(in the rows, 128 means zero)
One turn sends every row of this set to another row. A few are shown first. Where does it send the rows asked after them?
ruza: [ 84 115 133  93 148 178  97 125 120 101 136 107 114 142 130 128 144 158
 161 106 139 141 121 132 151 158  91 116 159 146 142 110 143 124 137  91
 112 155 131 128 157 129 120  99 153]
tun: [125 158 165  79 159 171 140 118  83 104 133  96 121 154 110 148 149 171
  95 120 130 142 121 138 125 148 119 147 126 139 147 128  94 157 137 120
 108 140 137 166 181 124 106 129 146]
Rerup: [ 87 108 140  97 146 168 103 126 112 107 138 112  92 113 133 131 139 159
 171 107 140 145 122 130 131 169  98 117 147 154 129 115 129 138 131  88
 104 165 123 104 165 126 141  96 154]
Nuv: [120 137 168 104 159 178 131 120 100 141 160 117 114 141 112 158 119 179
 114 134 139 128 121 148 103 166 101 133  88 132 148 144  87 144 112 118
 118 149 119 137 182 121 125 130 155]
Zosog: [129 147 154 106 171 175 145 109  94 123 154 111 108 164 138 143 127 165
 101 119 149 135 124 143 112 147 116 119  92 140 153 135  98 155 116 127
 126 128 132 153 179 126 114 133 145]
Bipi: [102 139 131 116 170 167 134 113  84 117 142 124 114 165 129 133 137 165
 107 125 156 120 141 157 115 143 119 129 121 158 152 147  93 154 114 141
 122 117 138 160 160 114 126 142 142]
bomo: [110 162 169  79 145 150 119 144  93 122 156 116 119 133  82 149 144 200
 127 124 125 118 135 144 109 166 106 162 136 148 146 126  82 148 125 120
  94 149 132 155 170 119 140 128 157]
Vadi: [109 145 135 104 159 172 153  95  86 120 141 121 116 173 122 144 135 155
 123 121 140 159 148 133 106 146 126 132 119 134 149 135  88 150 127 145
 121 133 137 126 191 125 107 126 138]
Zepo: [ 93 126 123  98 148 152  97 120 118 103 140 110  96 125 144 120 140 157
 169  95 153 137 127 127 130 158 111 110 153 158 131 109 143 148 127  89
 106 151 131 117 163 121 138  95 144]
tuzol: [107 146 121 116 157 145 147  97  90 117 143 123 110 170 117 130 136 172
 139 120 146 134 158 141 100 156 137 138 132 158 148 137  93 161 108 150
 116 127 148 130 183 113 135 117 132]
rirop: [ 84 125 137  91 149 175  99 132 116 101 150 108 106 133 132 118 144 157
 166  95 143 145 123 128 150 161  92 122 160 158 152 101 135 126 136  94
 115 151 122 126 150 141 131 100 158]
tagos: [126 156 153  97 150 165 148 102 101 135 162 115 111 156 113 150 120 170
 134 117 135 157 140 125  93 162 122 136  99 128 152 128  88 151 116 130
 118 149 126 114 202 128 117 114 143]
Budef: [ 97 167 130 104 149 143 133 119  95 131 172 139 114 158 108 129 131 180
 154 109 146 137 166 137  89 156 123 146 135 151 160 123  80 148 113 150
 112 126 132 126 173 123 145 127 145]
sebi: [ 95 123 134  97 149 165  97 122 123  99 143  99 105 136 133 118 138 160
 165  98 145 135 119 130 149 166 102 119 156 161 147 109 150 135 124  88
 115 153 130 126 158 131 132  86 151]
vad: [101 149 146 100 143 159 129 114  98 142 162 134 120 142  92 150 123 182
 149 129 135 143 153 136  88 168 110 150 119 132 150 138  75 139 114 137
 108 151 121 112 189 119 136 122 148]
Faz: [ 81 113 126  97 150 170 104 125 111 103 129 115 101 133 144 130 148 150
 163 105 145 146 127 131 138 153 100 104 155 145 122 111 136 134 143  94
 104 154 134 115 163 122 123 107 150]
Besak: [118 154 151  93 162 150 140 118  80  97 131 100 113 154 109 132 153 180
 106 117 137 122 133 147 124 153 131 153 144 165 147 132  99 168 123 129
 106 130 150 171 169 116 128 124 140]
Kabim: [ 98 128 145  92 149 171 107 132 126 105 153 103 104 141 136 124 140 165
 167  97 139 142 117 124 147 162  96 112 148 150 145  95 146 129 132  90
 111 154 133 125 160 138 127  94 159]
Rubos: [132 167 180  76 149 161 131 131  97 121 154 100 119 137  96 156 136 189
 112 121 125 133 120 133 112 161 112 152 114 134 147 122  92 155 127 108
 100 153 131 156 187 125 121 123 152]
Tifu: [ 86 109 143  98 148 171 102 129 120 104 140 103 104 132 124 125 141 166
 167 107 135 137 118 133 148 173  92 121 154 159 143 110 139 128 128  91
 110 162 129 119 158 131 133  91 157]
nad: [104 155 158 102 156 166 118 138  98 145 182 137 114 135 106 144 123 185
 130 120 146 120 140 148  97 160  97 142 106 145 160 134  76 138 114 129
 115 135 114 144 161 127 144 143 160]
tepe: [106 154 138 117 163 145 122 127  95 129 167 131 109 148 117 128 126 186
 129 120 157 104 146 157 101 159 118 140 119 172 156 141  91 156  98 136
 116 123 132 154 156 115 153 132 147]
fuvop: [ 97 125 141  94 152 168 114 128 117 108 148 110  89 126 151 127 142 155
 169  92 143 152 121 121 133 158 100 101 140 147 132  95 134 140 138  89
 106 155 129 112 167 134 130 101 154]
Kebe: [ 79 130 128  90 147 167  95 131 109 107 149 119  98 117 138 122 144 151
 172  92 150 150 130 127 133 155  99 118 158 153 138 105 126 135 140  93
 109 151 117 114 156 132 137 108 154]
ruvo: [109 169 155  87 156 141 129 139  85 109 156 114 114 145 100 131 153 192
 124 111 135 117 142 144 115 155 121 158 150 167 154 119  87 159 123 133
 100 130 142 169 159 122 145 133 150]

Zepo -> Kebe
ruza -> sebi
Where do these go?
Bipi -> tepe
Budef -> vad
tun -> Besak

One turn sends every row of this set to another row. A few are shown first. Where does it send the rows asked after them?
buduz: [130 145 142 103 125 159 147 101 137 106 100 136 146 107 108 112 120 111
 109 160 157]
sil: [ 89 116 146 127 110 127 170 110 141 114 107 144 119 147 110 134 115  91
 119 159 151]
duzot: [110 102 135 119 119 144 129 120 150 108 107 126 182 163 129 147 130 107
 142 152 138]
veviz: [105 166 146 117 130 159 143 143 161 110 107 123 122 114 107 124 119 127
 121 140 138]
Tazu: [126 150 141 111 124 133 156 137 143 100  92 124 132 101 111 121 106 120
 123 169 122]
sug: [ 99 114 137 118 110 155 137 118 128 104  88 117 174 166 122 132 131 111
 138 148 133]
Vasep: [132 120 146 116 145 157 141 127 144 118 127 111 139 106 104 155 144 100
 118 161 158]
Vezas: [ 99 104 157 132 125 133 133 109 130  85 103 120 151 161 134 152 134 110
 136 160 116]
Boto: [107 130 146 112 147 152 145 133 171 112 115 146 109 113  95 144 142 110
 131 148 136]
meke: [130 116 167 109 129 145 123 128 136 118  97 135 125 135 110 166  88 129
 141 153 134]
nar: [ 85 113 142 110 120 120 135 100 154 103 115 113 135 135 131 166 150  98
 146 164 140]
Nurub: [116 125 139  99 107 165 145 103 169 114 121 132 111 125 125 131 130 124
  99 142 129]
mitar: [111 127 145 110 115 169 140 127 146  85 108 141 129 153  87 144 115  84
 130 139 153]
sibir: [135 147 159 123 104 157 145 108 141 120 115 134 120 104 103 127 129 137
 128 142 147]
Sanep: [130 116 143 135 123 134 126 114 158 101  97 129 166 173 132 146 125 124
 138 148 134]
Besu: [137 134 149 118 109 132 127 108 164 113  67 129 124 157 132 149 129 113
 136 135 141]
safu: [121 120 162 144 122 130 127 112 136  94  95 115 162 165 128 138 120 116
 135 163 123]
zof: [ 99 140 155 113 121 141 135 143 146 122 126 126 139  91 129 128 112 102
 112 149 143]
fogeb: [108 165 134 105 115 147 127 125 137 104 143 121 152 153 104 148 125 112
 127 141 150]
Fudet: [100 119 138 108 120 120 125 107 163 111 122 115 153 134 143 168 140  97
 143 156 150]
Forez: [105 146 157 109 106 158 122 116 142 104  89  95 166 136 113 132 114  92
 149 161 142]
Gote: [125 118 155 108 115 152 135 124 157 114 122 150 116  94 129 150 123 117
 120 130 146]
vuz: [114 141 171 120 103 146 125 104 134 102  88  95 152 133 112 136 115 101
 153 172 133]
Sali: [ 96 130 158 129 108 141 158 103 137 115 124 113 124 138 114 154 100 144
 143 166 140]
nime: [106 101 138 114 117 147 135 139 148 102 122 104 119  96 113 144 121 112
 112 162 139]
kikid: [138 148 145 110 135 150 160 127 171 125 119 128 120 129 118 152 139 120
 119 149 114]
Lasod: [122 139 145 102 130 109 121 133 132 137 114 146 146 145 124 151 115 106
 115 150 142]
gagu: [ 97 112 140 121 116 147 141 110 129  90  85 126 147 171 130 145 139 121
 135 141 122]
Tedug: [113 135 139 110 113 143 135 111 163 109  61 128 119 162 122 142 137 106
 133 133 141]
veta: [110 132 160 122 125 141 149 117 139 131 126 134 130  98  91 125 141 104
 129 170 143]

buduz -> Vasep
Tedug -> Forez
gagu -> sug
Where do these go?
veta -> Boto
fogeb -> Lasod

One turn sends every row of this set to another row. A few are shown first. Where does it send the rows asked after them?
gokit: [171 136 130 115 145 105 125 103 118 136 114 143 158 126 150 127 125 104
 125 127 130 131]
tok: [132 125 160 128 136 148 115 138 113 136 134 123 108 123 102 123 113 116
 130 134 139 112]
libob: [143 138 158 117 168 125  98 153 124 114 120 123 123 143 130 114 121 121
 116 124 147 137]
Suf: [146 133 168 134 119 129 144 109 128 117 145 139 109 124 134 126 161 120
 135 103 158 116]
soful: [139 127 136 147 106 131 129  88 122 141 113 134 124 142 128 127 125 159
  96 119 144 140]
riba: [158 127 146 127 124 132 109 102 142 139  93 151 123 139 132 129 119 155
 121 109 126 105]
zira: [144 138 143 139 154 133  96 118 110 141 131 167 149 135 115  95 114 121
 112 121 144 128]
viz: [145 133 145 150 132 136 150 124 140 122 127 170 106 141 143  98 134  99
 104 120 140 129]
Gab: [140 143 165 144 142 123 110 102 123 154 117 119 145 157 156 122 150 124
 116 145 142 128]
Kem: [115 156 154 140 114 140 141 101 131 118 106 160 117 154 146 109 139 138
 119 128 148 144]
dibub: [159 126 149  97 122 128 111 130 136 125 125 156 143 117 162 114 136 131
 107 106 141 146]
radi: [118 117 119 143 142 119 127 105 133 139 134 125 121 138 123 129 133 145
 135 125 137 159]
Bim: [134 138 142 124 136 101 136 121 117 134 137 116 138 135 157 152 131 131
 135 116 148 138]
bul: [136 115 159 155 137 130 130 105 144 131  99 133 130 112 123 133 111  90
 101 125 137 121]
sed: [153 128 136 115 124 109 120 107 145 119 141 128 112 130 139 133 110  93
  97 130 145 115]
Sigin: [157 104 145 117 152 129 157 125 124 135 122 148 123 158 130  99 126 121
 117 138 157 115]
bam: [109 138 166 122 154 150 147 111 120 129 102 117 131 131 131 119 116 130
 136 113 140 126]
reve: [136 143 149 107 113 126 132 115 123 133 106 126 154 135 139  97 122 138
 150 103 161 137]
sopo: [146 111 139 137 130 149 126 126 113 140 140 148 145 135 159 132 126 117
 134 135 116 111]
buni: [139 134 130 131 114 138  93 135 116 110  94 138 145 107 130 132 128 133
 111 127 141 131]
fotag: [135 128 166 129 130 130  88 109 115 151  82 132 120 122 117 109 123 125
 123 129 146 116]
Gogel: [173 130 140 117 158 131 136 112 143 146 105 159 132 120 133 132 140 131
 115 131 157 109]
vok: [127 121 143 138 107 130 101 120 137  98 109 140 110 144 141 113 109 119
 114 125 161 158]
tif: [160 156 142 112 129 160 130 137 127 112 113 133 119 132 137  90 129 117
 104 113 162 120]
lefe: [137 137 140 139 136 122 114  70 121 114 120 160 128 145 129 102 129 111
 138 116 145 119]
guv: [122 152 120 123 134 115 113 125 128 113 144 136 148 141 141 120 128 118
 109 142 170 142]
zosa: [121 119 166 114 121 123 119 131 110 123 125 136 114 120 137 136 160 140
 109 144 149 127]
Minep: [149 153 148 132 148 132 116 109 134 125  84 121 110 139 148 107 151 116
 101 130 129 148]
moneg: [136 120 134 142 137 115 139 135 137 129 126 111 117 155 100 112 143 122
 133 142 144 118]
nava: [140 132 134 154 132 150 138 149 130 112 118 155 126 138 141 137 106 124
 144 122 148 131]

Suf -> sopo
libob -> tif
Where do these go?
tok -> viz
zira -> Minep
Sigin -> Gogel

One turn sends every row of this set to another row. A few are shown first. Where does it send the rows asked after them?
pefeg: [136 129 114 121 179 120 139 100 134 116 131 134 127 136 138 140 146 139
 143  97 132 112 137 134 134 141 132 118 159 124 122 132 122 122 137  85
 128 128 143 139 129 144]
Guk: [113 116 158 129 118 109 102 125 141  96 134 141 116 125 132 115 108 125
  98 101 135 130 121 134 128 143 107 163 143 141 139 105 131 131 119 116
 144 129 107 122 142 139]
sukik: [118  78 112 126 114 124 115 126 136 126 129 120 112 140 116 105 144 115
 113 139 130 122 137 119 142 136 116 143  96 143 138 135 120 151 113 117
 134 143 114 122 153 140]
fofop: [132 158 110  95 111 122 137 113 129 125 135 116 109 137 137 135 121 120
 101 111 120 130 121 132 122 123 158 105 161 111 113 136 113 145 127 140
 127 120 131 131 117 116]
buku: [110 119 146 116 110 108 113 123 155  95 146 135 118 124 130 122 100 124
 118 105 145 149 111 137 126 147 105 149 128 143 137 115 135 136 125 119
 136 122 105 112 128 120]
sivun: [113 114 141 122 120 108 119 118 154  88 136 142 119 129 127 118 102 112
 120 116 131 141 102 126 124 143 112 149 149 143 156 111 153 139 126 113
 147 122 115 124 143 117]
gev: [113 141 131 122 148 151 146 121 126 126 129 126 139 164 120 123 149 130
 118 124 113 134 132  95 120 150 125 133 152 113 127 138 142 100 114 116
  95 146 129 144 120 119]
buz: [114 130 157 130 126 110 117 108 153  89 144 144 120 121 133 142 105 117
 109 108 125 149 117 138 130 150 109 147 142 135 147 118 139 128 120 122
 147 125 106 127 145 127]
Tov: [124  80 119 126 106 117 113 119 108 126 117 114 121 123 132 106 146  94
 114 130 125 124 140 116 128 142 122 131 108 141 129 133 127 129 112 115
 140 156  99 130 143 137]
Dezun: [137 132 110 128 174 115 134 115 134 127 129 139 115 142 141 132 147 138
 138 101 128 108 129 142 125 125 126 128 154 123 119 135 129 129 135  83
 131 137 160 137 141 133]
Zanul: [133 152 106  97 116 125 138 106 134 118 128 115 126 138 139 140 134 115
  91 122 132 131 139 136 130 140 158 110 168 113 111 137 107 141 120 131
 118 132 122 131 113 111]
lat: [125  78 118 115 121 130 118 118 123 134 114 123 104 128 125 117 145 104
 126 140 109 121 136 126 145 134 123 143 105 134 112 135 121 140 111 104
 138 143 102 131 154 142]
buduf: [130 160 101 100 111 133 133 113 129 124 125 109 112 129 130 135 121 118
 102 117 115 136 131 136 131 132 146  98 162 129 109 112 118 151 133 129
 114 119 135 134 112 122]
lofez: [115 158 101  91 127 130 137 101 130 129 132 110 108 142 139 145 118 119
 101 112 125 123 130 128 120 138 153  92 151 114 118 129 115 141 134 125
 118 125 128 133 120 124]
zukas: [127  75 113 134 122 122 124 133 139 125 119 132 111 124 112 118 135  95
 119 128 123 130 131 123 150 132 127 130 105 151 125 136 125 142 122 101
 150 137 115 125 154 136]
sesav: [125 111 142 142 102 118 131 139 110 120 113 130 128 121 103 142 123 128
 106 111 129 112 111 136 140 138 134 130 109 138 166 115 119 137 141 128
 102 141 127  99 123 138]
sosid: [119 108 134 134  92 129 130 139  92 128 120 122 126 116 111 140 128 119
 120  98 129 109 114 126 123 138 118 140 104 138 152 114 136 120 146 115
 105 149 120  99 119 131]
zimo: [123 101 131 123 112 116 129 126 111 108 126 129 113 125 125 143 128 136
 114 112 138 124 100 148 124 149 124 126  98 142 152 127 126 127 140 133
  99 154 126  86 112 127]
Lovi: [111 150 117 106 147 166 136 113 117 131 138 132 134 154 110 120 159 116
 129 116 117 133 133 102 130 144 140 132 152 122 131 132 139  98 114 122
 114 132 120 146 114 131]
lef: [130 150 107 104 113 123 138 102 121 139 131 104 112 134 132 141 117 118
 106 114 108 123 120 139 131 151 155  98 157 126 105 128 117 137 122 136
 131 135 112 131 109 115]
rak: [101 143 122 124 142 161 140 124 121 141 141 128 132 147 107 123 155 129
 136 123 112 139 136  93 133 147 129 136 152 133 138 132 141 118 110 120
 113 134 136 151 110 115]
pitus: [144 129 110 114 178 109 139 117 125 129 143 133 111 138 140 131 146 130
 139  97 126 110 137 137 131 139 115 127 165 140 129 126 126 138 146  92
 128 128 151 139 128 138]
puvez: [108 105 151 146 136 110 121 125 152  98 126 144 123 125 123 130 106 108
 104 124 137 150 113 140 127 143 111 149 148 141 139 117 137 121 126 110
 143 135  99 117 133 135]
zub: [139 131 111 113 180 110 146 111 120 117 131 134 113 134 146 130 152 131
 115 110 124 102 131 148 133 131 139 124 153 128 130 132 134 114 129  88
 128 141 154 135 133 132]
Zaze: [123 145 123 125 135 160 141 131 123 132 139 130 142 152 109 117 160 125
 138 125 118 135 137  98 123 143 131 135 151 108 134 130 140 102 119 125
 105 131 132 146 128 117]
zeme: [130 113 127 123  89 120 126 132 103 124 132 136 125 129 104 146 137 132
 122 110 129 111 109 139 114 143 129 138 121 140 158 107 131 134 143 107
 107 146 129  84 108 128]
vilu: [136  81 118 123 104 132 125 129 127 132 112 107 112 135 124 119 142 103
 129 127 113 134 125 106 135 138 130 137 114 151 124 132 119 149 114 100
 147 149 120 121 160 137]
bik: [128 112 141 125 107 126 131 125 101 135 123 131 137 129 114 152 137 127
 112 114 141 113 109 140 121 143 128 128 100 127 157 118 140 135 150 127
  98 141 129  93 110 134]
Fovem: [118 142 133 125 150 166 146 126 134 131 145 121 136 152 112 120 155 109
 139 128 115 138 136 106 135 155 125 125 150 123 140 132 159 114 122 121
 120 152 115 142 113 124]
sufit: [141 126 108 120 180 122 145 107 124 117 129 143 113 141 144 136 136 132
 142  99 138 110 127 159 122 145 119 124 148 134 115 121 140 140 127  90
 131 145 144 133 121 136]

rak -> buduf
Zanul -> zub
Where do these go?
lat -> bik
puvez -> Tov
Zaze -> fofop
pefeg -> Lovi
sufit -> Fovem
sukik -> sesav
buku -> zukas
vilu -> zeme

